One vector is turned by the same rotation once a step. Each row is the vector after some number of steps, and that number follows the row.
The counts run from 0 to 368.
[ 14  -7  13   3 -20  -3  -2 -13  19 -13  -7   6 -14   3  -7   7   5  -5
 -19  13   9 -22 -28  11  -5  10  -2   7   0  -7 -24 -29   4   4  24 -24
  10 -13  -7  -1   5  -6 -28  28 -10  -9 -11  -3   3   6  34  18   0  -5
   5  -3 -14   5 -14 -14   4 -23  -2  -8   9  -7   8   3  11  13 -13   3
  11   2   9  -5 -10   6 -23 -27  28]
250
[ 23  19   1  -6  12  -1   0   8  12   2   6 -11   5  13 -23  23  -5  -3
 -11  16   5 -21 -36  -7  -6  43 -14  -2  -4 -15 -11 -15   2  12  15  -9
  -1  -1  10  -4  17  -5 -17   5 -11 -12 -20 -12   6  -4  23  -5 -10  12
  10  30 -10   1   3 -15   9 -22  21  -5 -10   9  12  -5  13  20 -17  14
  -3  -4   0 -16  -1   1 -20 -14   4]
244
[ 18   9  11  12  -3  -5 -17   3   6   2  14   5  10  10 -17  12   4   4
  -2  20  19  -6 -24  -5   3   2   7  -8  -4 -12 -38 -19   0  20  28 -23
  18 -24 -13  -1  16  -5 -18  19   1   9 -15 -21   5  -6  10  -5   1   4
 -14  23  -8   7 -18  10   3 -28  11   2 -11  20   0   6  19   3 -10  13
  -9 -14   2   8  -7 -15 -16 -23  16]
215
[ 26  16  14   7 -18   2  -6  13  24  -1  20   9 -16   1 -24   3   6   0
 -16  20  20 -11 -23  -7  -5  -1 -11 -15   6 -13 -13 -14  18   0  -2 -29
  13 -17  -3  -5  -4  12  -8   7 -18   7 -18  -6  18   3  23  18   4   8
  -9   7 -22   4  -6   2   3 -18  26  10  -1  26  11  10   2  19  -5   7
   6  -7 -10  -3 -22   3 -22 -10  -1]
25
[ 21  12  20  17  -3   8  -3  10  10   0   7  -9 -12   7 -22  -2  -1   1
 -21  14  23 -11 -26  12   4  23 -10   2  10 -11 -12 -26   8  12  13 -30
  -7 -14  -2   4  -9   6  -8  10 -10 -11 -18 -14  -4 -14  24  23 -14   7
   9   0 -22   7  -1 -22  12 -15  21 -14  -9  12   9   3   9  13 -28  17
   0   7  -6 -12 -20 -11   2 -13  21]
144
[ 15   4   8   5 -12   2   2 -10  19  -5   1   6 -21   4  -9  13   4   5
 -13   1  16 -25 -26   3  -8  18  -3  -4   8  -9 -14 -40  10  19  25 -18
   1 -14   1  -4  13  -5 -24  18  -6 -15 -29  -5  -1  -2  34   8 -18   4
  14   5 -12  10  -8 -19   7 -20  11  -3  -7   4  20  -4  15  18 -18  13
  10   7  11  -3 -13   2 -17 -24  23]
248
[  8  -9  10   6 -21  -1 -18  12  15   7  -5  -8 -24  -5 -17   3  -3  18
 -32   7  12  -9 -19  14   0  -8 -12   7  10  -2  -5 -11  -1   1  24 -17
 -15 -10   7   8  24  12 -27  14  -1  -3  -7 -31  -1  17   6  11   4   9
 -17   1 -13   3 -13 -23  10 -22  -4  -5   4  11  -5   5  15  15 -16   7
 -29  -9 -13  -3  -9 -10  -8 -36   6]
50
[ 27  -2  15  11  -7   6  -4   9  17 -11   6  -5  -9  13 -16  -3   7  -7
 -19   9  26 -12 -27   9  13  11  -5  -1  -1 -19 -11 -30   7  12  13 -41
   6 -18  -3 -12 -14   5 -11  26 -21  -1 -11 -13   2  -4  19  24  -2  10
   2  -3 -13   6  -2 -17   7 -15  15  -6  -7  11  -4   6  -1   0 -22   9
  -1   1  -8  -3 -23  -8 -16 -20  29]
146
[ 28  15  23  12 -11  19  -7   5  18 -12  14  -2 -17  12 -13   0   1   0
 -12   6  23 -11 -20   7  -3  19  -9  -4  15 -11  -6 -28   7   2  12 -28
   2 -15  -5  -5  -2  13  -7  18 -21  -5 -22 -11  12 -10  15  26  -5   8
   1   8 -10  13 -11  -2   3 -15  35  -2 -18  11  12   3  -5  13 -21  13
   6  -1  -9   8 -20  -3 -13 -20  16]
331
[ 21  26   6   8  -3  15 -19  20  14  15  24   3 -14  -6 -32   0  -7   1
 -12  18  17   2 -23   6  -1 -13   0   3   2 -15 -25  -6  -1  10   9 -24
  18  -1 -16   6   8  10  -8 -10   9  -1  -3 -32  12 -13   9   2   8  20
 -10  22 -23   1  -5   2   5 -19  33  14  -8  20   0   0  14   9 -13  16
 -11 -19 -10  -7  -3 -14  -1 -13   2]
297
[ 18  24  11  11  -1   5  -2  -4   3  -4   9  -6  -8   9 -13   3 -15  16
 -25   8  -4 -20 -39 -11   7  28  -2   4   3  -8 -16  -1  14   4  17 -25
  -8 -10   3  -6   7   5 -11  12  13   0 -30 -13 -18  -6   8   4  -5 -17
  -3  20 -21   8  -1 -25  19 -19  28 -22   2  14  11  20  19  13 -10  15
   6  14  -4  -3 -24   3 -13 -13   5]
39
[  4   6  -8   2 -13 -16  -9 -18  10   7  10  10 -24  -7 -28   5  -7  -1
 -13   6  -7 -21 -48  -7  -8 -12  14   3 -15 -19 -26  -4   5  24  21 -11
  11  -1   1   3  18 -10 -14  13   4  -3 -15 -10   9   2  31  -9   4   8
  -7  27  -4  -8 -11  -9  11  -5   1 -21   0   9  -5  -7   7  23   6  10
 -16  -2   3 -15 -15   6  -8 -22  11]
285
[ 18  14  16 -18  -5  14  -8  -3  17  -2  16   5  -6   6 -21  13   7  -6
  -8   4  12  -9 -28   6 -16  19  -3  -1   3 -20  -7 -23  -2   4  23 -10
   9   1   3  -4  15   5 -20   5 -12 -16 -19 -17  -3  -9  33  -3 -17  18
  18  23 -11  13  -4 -17   5 -15  26  -2 -20  14  10 -13  14  14 -20   5
  -5  -3  -4 -23  -9   2 -16 -16  13]
60
[ 10   6  17   4  -9  -6   3   4  21  -6  21   9  -6   6 -13  19  -6   4
 -11  18   6 -15 -41   8  -1   6  11  16  12 -14 -20  -7  18   5  16 -26
  16 -16  -1   1 -10   3 -10  -2 -14   5   4 -29   5   5   2   1  21   0
  15  -9  -6   2 -11  -3  -1 -16  21 -10  -6  19 -17  21  12  16  20  12
 -26  -3  -1 -21 -26  -2 -12 -27  -5]
303
[ 18   9  -4  -8  -3  11   3   6   1 -14   6   1  -3  21 -20  11  -6  -8
 -15  16 -10 -28 -44  -6 -10  24   1   4  -7 -10   2  -6   6 -15  18 -18
   2   0   6 -14  14   3 -15   5  -3 -13  -9 -13  -2  -4  15  -4  10   1
   6  35 -30  -2   3 -15   6  -8  24 -16   9 -12   5   8  19  16  -2  13
   5   5 -10   2 -20  12 -27 -25  13]
160
[ 10   6  -3   0  -9   8   3  12  13  -6   7  -5  -7  -5 -15  15 -14  22
 -19  -7   0 -10 -12  13  -7  20   3  11  12 -11   7 -18   5  -3  34 -29
  -4  -6  10 -14  26   5 -25  27   2  -3 -11 -33  -6   3   4   2  15   2
  -5  12  -2   8   5 -15   5 -28  10   1   7   6   1  12  22   6  -4   3
 -15  -3   8  -7 -14  10 -33 -37   4]
155
[ 12   2  -4   2 -13   9  13   9  17 -10   9  -6 -10   0 -18  17 -12  19
 -17  -5   3 -21 -18  14  -9  24  -1   4  17  -4   9 -19  12  -7  27 -24
  -7   0   7 -15  27   4 -24  16   1 -11  -7 -27  -9  -6   4   1  13  -6
   1  11  -9   6   6 -16   0 -25  15  -1   8   0   6  15  22  18   0  10
  -9   0   7  -1 -18  12 -34 -34   4]
156
[ 20  13  -6  11 -10  18   6  20  12   1  13  -7 -32  -5 -42  -1 -20   1
 -18   0  -1 -18 -32  14  -9   1   3  15   3 -11   5  -9  17   4  10 -22
  -5  -5   2 -13   4   7   1   4  -9 -21  -5 -22   5 -16  23  14  16  10
   5   9 -18 -10   8  -8   6  -1  25 -13  15  -5   2  -2   3  18  -1  13
  -4   0 -14   4 -32   8  -9 -16  11]
262
[ 11  24  13   5  -4  -4  -2   3   7  -1   0  -5   6  -2 -18  10 -17  14
 -25  19 -12 -13 -41  -2   2  28   0  17  -1  -6 -21  12  14   2  21 -23
  -1 -11  12  -2   6   3 -14  10  10   0 -18 -20 -13   3  20   0   7 -14
   0  17 -15   3   5 -15  16 -26  16 -18   7  17   6  15  19  18   1   9
  -7   6  -1 -20 -18   7 -16 -15  -6]
37
[ 22  22  19  18  -6   2  -3  15  17   7   8 -12 -14  -1 -30   9 -16   4
 -19  17  13 -14 -25   8 -18  23 -17   2   4 -11  -8   1   6 -11  12 -17
 -13   2  12  15  13  14 -10   0 -10  -4 -19 -14  12  -2  29  24  -8  13
   3  13 -11   1   6  -1  10 -16  19 -13  -7  17  14  -3   0  30 -17  12
 -10   4 -19 -17 -11  -6  -1 -16  -7]
327
[ 13  -2  10   6 -18  -2  -1 -11  18  -9  -4   5 -23   2  -8  11   0   2
 -14   8  13 -21 -27  12  -6  13  -4   8   6  -7 -19 -36  10  19  23 -20
   5 -17  -7   1   6  -6 -28  22  -8 -17 -21  -2   4   1  35  11  -5  -2
   6  -2 -11   2 -13 -17   7 -19   8  -8   1  -7  15   2  11  21 -17  13
  14   3  10  -1  -7   5 -18 -29  30]
249
[ 10  14  -1   6  -4  -3   7  -2  18   7   8   6  -5  -4 -29  10   1  -8
 -13  18   3 -17 -29   4 -17   4   9   6  -2 -25 -17 -18  16  22  22 -28
  19 -11   2  -3  -3  -9 -16   3 -10 -12  -6 -21  11   0  39  -7   9  23
  11   8 -15   0   6  -8 -12 -16  11  -2   4  12  -4  -9  12  21   7  10
 -19  -2   7 -31 -20  -2  -5 -14  16]
181
[ 13  17  16  12  -6  -2 -14  -1  34   4  17   7 -24 -10 -35  -1   1  14
 -10   8  13 -13 -27  10 -11   7  -6  -9   7  -7  -8  -2  -4   6  -6 -24
  -6  16  -9   5  13  11  -9   5  -9   4 -13 -14  11  -7  14  36 -10   7
   1  18  -9  11   0 -18   0 -15   7  -7 -18  24   7   6   6  23 -22  16
  -4   1  -2 -22 -13   9  -5 -12 -10]
21
[  4  -2  16  16  -5 -10  -1 -10  21  -9  10   4   3  -4 -19  17 -10  19
   0   7  12 -19 -30  17   3   1   2   8   8 -10 -34  -7   8  26  30  -9
   7  -3 -18  -4  27  -7 -20   9   4  -3  -9 -28  -1 -13  12   3   2  -2
   0   9   5   2 -12   9   6 -29   7  -4 -13  16   3   8  19  17   6  14
 -14 -14  12   0 -12  -3 -16 -29  12]
218
[ 11   7  -7  -9  -9  13 -12  18  27   4  11  10  -6  -4 -49   6 -11   2
  -5   1   0  -3 -26  16 -19  17   7  -4  12  -8   3 -18  -4  17  15 -18
  -1  -2  -6 -11  21   0 -13   5 -15 -22  -2 -24  12 -16  22   5  10  12
  -4  22  -5  11  -3  -7 -12 -14  25   9  -4  11  -2  -2   7  20 -16  12
 -14 -15   8  -9 -13   7 -22 -13   4]
363
[  6  10   9  20 -27  -4 -15 -22  14  12  12  12 -33  -9 -24  -9  -8   5
 -22   9  -1 -10 -28   8 -12   0  12   4   1  -6 -23  -6  -6  -7  11 -32
   4   3  -9  22   8   8 -18  14   6  11  -9 -14   2  -3  21  30   5  -8
  -6  11  -6   4 -12 -22   7 -13   3 -22  -4   1  -7   8  10  19 -15  11
  -9  14   6 -20 -11   2   4 -20   6]
289
[ 20  -6   2  -3 -12  -2  -8  29  15  -2  10 -10  -5  13 -41  11  -7   4
 -19  12  12 -15 -27   7  -4  29  -8  -1   5  -5   7  -4  -5 -12  14 -22
 -14 -10   5   0  19   5 -13  18 -27  -1  -1 -27   8  -6   6  25  13  -4
 -11  12  -3  -1  -8 -11   1 -11   9 -12   2   3 -13   8   5  19 -19  10
 -23 -10  -8  -1 -16   0 -27 -26  -2]
54
[ 17  16   6 -12 -20   4  -2 -10   5   5  21   7 -13  -4 -17   7  -1  -9
 -14  10  -7 -13 -35  -3 -18   5  11   9  -5 -25 -14 -15  14   4  26 -19
  22 -24   3  -4  -7  -4 -14  12 -13  -4 -21 -14  -1   0  39 -10   9   9
   9  10 -16   8 -13  -5  -3 -10  29  -7   3  11  -1  -8   5  14   3   3
  -7   3   3 -19 -23   7 -18 -14  12]
368
[ 24   1  11   2  -3   2  -8  21  16   3   9 -12 -13  14 -17  12   2  13
 -14  11   3 -20 -25   7   5  23  -4   6  15  -4   2 -15   6  -5  20 -17
 -11 -29   9  -3  12   5 -16  18 -27   6  -5 -39   0  11 -15  11   4   1
   1   3  -4   9 -21 -22   3 -19   0  -7  -8  10 -13  16  13   6 -12   8
 -29  -8 -10  -1 -19  -3 -17 -26 -10]
238
[  1   6   5  20 -26 -13  -7 -31  11  12  15  12 -34 -11 -15  -3  -5   7
 -22   0  -4 -26 -35   1 -14 -11   5  -2  -1 -10 -25 -10   3   8  14 -12
   1   5  -1  13  21  -1 -17   6  11   2 -14 -10   3  -1  28   4  -2   1
   0  16  -9   2 -13 -19   6 -10  10 -20  -6   7   1  -3  13  28   1  17
 -16  10   5 -17 -16   1   9 -17   2]
287
[ 15  -4   7  10   0   3  -9  -3  27 -24  -5   5 -11  14 -12  -2   0   0
 -22   8  11 -24 -50   5  22   3 -15   3  -7  -1 -17 -15   2  17   2 -20
  -3  11 -15 -20   5   6 -16   7   1 -10  -4  -6  -3  -7   7  14  -8   1
   0  14 -23  -2  -8 -29  18 -15  16 -13  -3   5   7  18  15  10 -12  25
  13   2 -11   3 -11   2 -13 -23  23]
43
[ 14   7  -5  21  -5   6   1   0  -4   8   7  -7 -31  12 -19   1 -11  -7
 -23   7   2 -24 -36  -3  -4   0   2   7  -5 -16 -11 -23  12  14  15 -28
  -1 -10   6   2  -1  -1  -6   8  -1 -12 -10 -17   7  -2  14  -5   7  22
  -1  13 -20  -9  -4 -20   1   5  25 -22   3  -6  -6   0   5  20   2  20
 -17   5 -15   2 -22  -8  13 -26  22]
79
[ 14   4 -13  10  -2   1  10  16  24   8  13   0 -13  -3 -43  12  -8  -6
  -3   4  12 -18 -29   8  -6  11   3   0   7 -22 -16 -27  14  34  14 -18
  12  -8  -5 -12   6 -16  -9  -1 -15 -19  -2 -24  16 -15  28   0   8  18
   9  14  -3  -4   4  -5  -6 -11  19   4   0   8  -2  -9   4  21   4  19
 -14 -14   9 -11 -16  -3  -8 -10  13]
179
[ 17  -3   6   9 -13  -9 -14   7  15   7   4 -15 -34  -8  -8   7  -1  12
 -30   4  17 -26 -25   6  13 -20 -28   6  -1 -13 -18 -12   8  14  16  -8
  -5  -4   2  -3  24  14 -23  14   2   0 -17 -21   3  14  13  -4  -3  17
 -16   7 -17 -10 -14 -20  18 -19   8  -7   3  12   5  -3   8  16 -11  12
 -19 -12 -17   3  -3  -7  -5 -35   7]
48
[  6  -1 -11  -5  -3  -1 -10  -4  17  -3   4  20   1  14 -35  11   0  -7
  -2  17  -1 -18 -43   1  -9  13  21  -5  -4  -4 -20 -21   2  20  13 -19
  13  -2 -18  -5  13 -14 -19  -1  -2 -14   3 -15   1 -10  11  -3   9  -4
   1  28 -19  -5 -16 -16  -9 -12   4  -7   3  -1 -10   4  27  13   0  20
   2  -8  11  -6 -13   6 -22 -19  19]
281
[  1   6   9  22 -28 -11 -12 -27  10  15  13  10 -36 -13 -18  -6 -11   8
 -23   5  -1 -17 -35   9 -13  -5   2   3   3  -7 -23  -8  -4   3  15 -19
   3   2  -9  22  15   2 -15  10  10   4 -13 -15   2  -5  24  21   4  -2
  -3  11  -8   1 -14 -20   6 -11  10 -20  -5   2  -1   4  11  28 -11  13
 -12   9   9 -20 -11   1   9 -18   2]
288
[ 25  26  21  10  -6  11  -9  14  10   7   8  -9 -12  -1 -27   5 -11   3
 -16  19  16  -6 -25   2 -18  27  -6   4   2 -13  -5  -6   4 -11  16 -30
  -3  -5  14  13   6  14  -8   7  -9  -3 -21 -13  11   0  28  27  -4  13
  -1  12 -13   7   5  -6  11 -15  18 -15  -9  18  10  -1   0  23 -24   8
  -6   2 -16 -14 -16  -5  -4 -16  -1]
328
[ 24  22  -1  16  -8  -1   8 -16  13  -7  24   0 -19   3  -6   8  -5  -1
 -10   4 -11 -11 -30  -1   7  28   5   6   8 -14 -17 -22  -2   7   8 -34
  15 -10  -5   2  -7  -3 -10  26  -7  10  -9 -16  15  -1  -7  11  27 -11
  12  12   8   7 -13 -16   2 -16  28  -9  -6   0  -6  28   3  11  -5  21
  -5   7  16 -10  -3  11 -11 -21   0]
1
[ 21   8 -15   6   2  10  -2  20  23  12   9   4 -10   6 -51   1  -1  -5
  -3   4   5 -13 -26   7  -6  16  12 -11   3 -14  -7 -27   2  21  10 -23
   9 -12  -6 -16  10 -10  -8   9 -18  -6   2 -34  10 -20  10  11   1  15
   2  23  -5   4   0 -17 -11 -20  10  12  -3   6 -11  -2  15   6 -10  15
 -14 -11   4  -8 -21  -3 -16  -1   8]
177
[ 17   8   3  -9  -3  16 -19 -13   5 -11  -4   9 -23  13 -14   5  -9  -4
 -15   1 -10 -14 -53  -1  -7   0  10   9 -13 -11  -5 -18  -8  10  24 -10
   4  -4   4  -7  18   3 -12  15   1 -25 -16 -10   4   2  17 -10  -3  19
   6  36 -12   1 -13 -21  12  -3  24 -18  -8  -4   8  -1   5  13 -12  11
  -2  -4 -14   5  -9   4 -12 -28  17]
163
